grid =
[[-2.49 -0.53 -3.96  0.83  2.09 -1.84  2.99  1.15 -0.24  3.08 -0.20  4.59
  -0.95]
 [ 5.19  1.08  0.96 -0.47 -0.91  2.92 -1.11 -1.32 -1.58  2.05 -1.03 -1.02
   3.02]
 [-3.05  1.20  1.20 -0.40  1.00 -1.15  1.70  2.06  4.75 -3.72  2.46  2.38
   0.47]
 [-3.97  0.86  4.72  4.55  3.25 -0.49  2.26  4.40  4.38 -1.42  4.79 -0.16
  -2.96]
 [ 4.54  2.30  3.87 -4.24 -3.47  2.77 -3.17 -2.02  2.71 -5.89 -0.06 -2.71
   5.23]]
Rows and columns are counted from 1.
row 1 col 1: -2.49
row 1 col 4: 0.83
row 1 col 9: -0.24
row 5 col 1: 4.54
row 4 col 11: 4.79
row 5 col 11: -0.06
row 2 col 3: 0.96
row 3 col 7: 1.70
row 4 col 8: 4.40
row 1 col 12: 4.59
row 4 col 10: -1.42
row 1 col 13: -0.95
row 2 col 11: -1.03
row 3 col 6: -1.15
row 4 col 2: 0.86
row 5 col 3: 3.87
row 5 col 8: -2.02
row 2 col 10: 2.05
row 2 col 9: -1.58
row 1 col 7: 2.99
row 4 col 13: -2.96
row 3 col 8: 2.06
row 1 col 11: -0.20
row 5 col 4: -4.24
row 2 col 13: 3.02
row 2 col 5: -0.91
row 4 col 12: -0.16
row 1 col 2: -0.53
row 3 col 9: 4.75
row 2 col 8: -1.32
row 4 col 5: 3.25
row 5 col 12: -2.71

B = [[0.01, 0.08, 0.16, -0.21, 0.09, -0.05, -0.29, -0.09, -0.11], [-0.09, 0.15, -0.05, 0.20, 0.44, 0.59, 0.81, 0.52, 0.01], [-1.03, -1.32, 2.24, 1.96, -0.83, -1.44, 1.28, -0.68, 0.80], [-0.22, 2.69, 2.27, 1.87, 2.48, 3.42, 2.38, -2.28, -3.62], [2.13, -2.49, -0.47, -6.16, 1.75, 5.95, 1.49, -2.48, -2.42], [3.08, -2.35, -0.99, -3.89, 2.27, 2.96, 2.00, -2.17, -0.68], [0.31, 0.42, 0.35, 0.06, 0.30, 0.39, -0.37, 0.44, 0.33], [-0.07, 0.14, 0.11, -0.20, -0.09, -0.21, -0.07, -0.16, 0.05], [0.07, -3.32, 3.42, 0.47, -0.96, -1.61, 1.03, -0.47, 1.39], [-0.24, -0.11, 0.32, -0.11, 0.11, -0.28, -0.45, -0.07, 0.04], [-0.05, 1.79, 0.41, 3.73, -2.19, -0.42, -1.08, 4.23, 0.43]]
Indices start at 1.
(1, 1) => 0.01
(1, 7) => -0.29
(9, 4) => 0.47
(5, 7) => 1.49
(5, 5) => 1.75
(4, 6) => 3.42
(9, 7) => 1.03
(7, 4) => 0.06
(2, 4) => 0.20
(3, 9) => 0.80
(9, 9) => 1.39
(10, 2) => -0.11
(7, 5) => 0.30
(4, 2) => 2.69
(8, 5) => -0.09
(2, 1) => -0.09
(1, 8) => -0.09
(10, 4) => -0.11
(8, 8) => -0.16
(11, 5) => -2.19
(9, 6) => -1.61
(6, 4) => -3.89
(1, 2) => 0.08
(6, 7) => 2.00
(2, 9) => 0.01
(1, 4) => -0.21
(5, 6) => 5.95
(1, 5) => 0.09
(7, 1) => 0.31
(3, 2) => -1.32
(9, 1) => 0.07
(10, 9) => 0.04
(10, 1) => -0.24
(8, 1) => -0.07

M =
[[ 152.60  -14.45  -58.30   32.25   50.76   25.10]
 [ 111.78  100.10   76.78   80.92   39.82   32.67]
 [ 118.58  -74.74 -157.68   42.92   64.09  -26.64]
 [  94.41  115.12  138.08   62.59   39.78   39.26]
 [  94.26   10.56  -65.85   61.31   65.50   70.00]
 [ 230.55   26.37    0.46   15.95   41.11  -16.30]
 [ 201.98  -12.91  -66.38   43.96   32.49  -30.30]
 [  30.92  107.90  123.52   68.04   57.62   76.64]
 [ 222.27   12.95  -98.58   87.80   18.24  -12.01]
 [  73.74   39.91   30.17   33.26   72.03   49.94]
 [ 108.32  -51.37  -88.32   12.05   73.30   20.42]]
Indices start at 1.
row 1 col 1 = 152.60
row 8 col 4 = 68.04
row 10 col 5 = 72.03
row 3 col 3 = -157.68
row 11 col 1 = 108.32
row 2 col 6 = 32.67
row 5 col 1 = 94.26
row 11 col 2 = -51.37
row 9 col 1 = 222.27
row 9 col 2 = 12.95
row 9 col 5 = 18.24
row 4 col 3 = 138.08
row 10 col 6 = 49.94
row 5 col 5 = 65.50
row 7 col 6 = -30.30
row 3 col 1 = 118.58
row 8 col 6 = 76.64
row 2 col 5 = 39.82
row 11 col 5 = 73.30
row 3 col 2 = -74.74
row 8 col 1 = 30.92
row 10 col 1 = 73.74
row 6 col 1 = 230.55
row 7 col 3 = -66.38
row 6 col 6 = -16.30
row 7 col 2 = -12.91
row 4 col 1 = 94.41
row 2 col 1 = 111.78
row 3 col 6 = -26.64
row 1 col 3 = -58.30
row 1 col 5 = 50.76
row 6 col 4 = 15.95
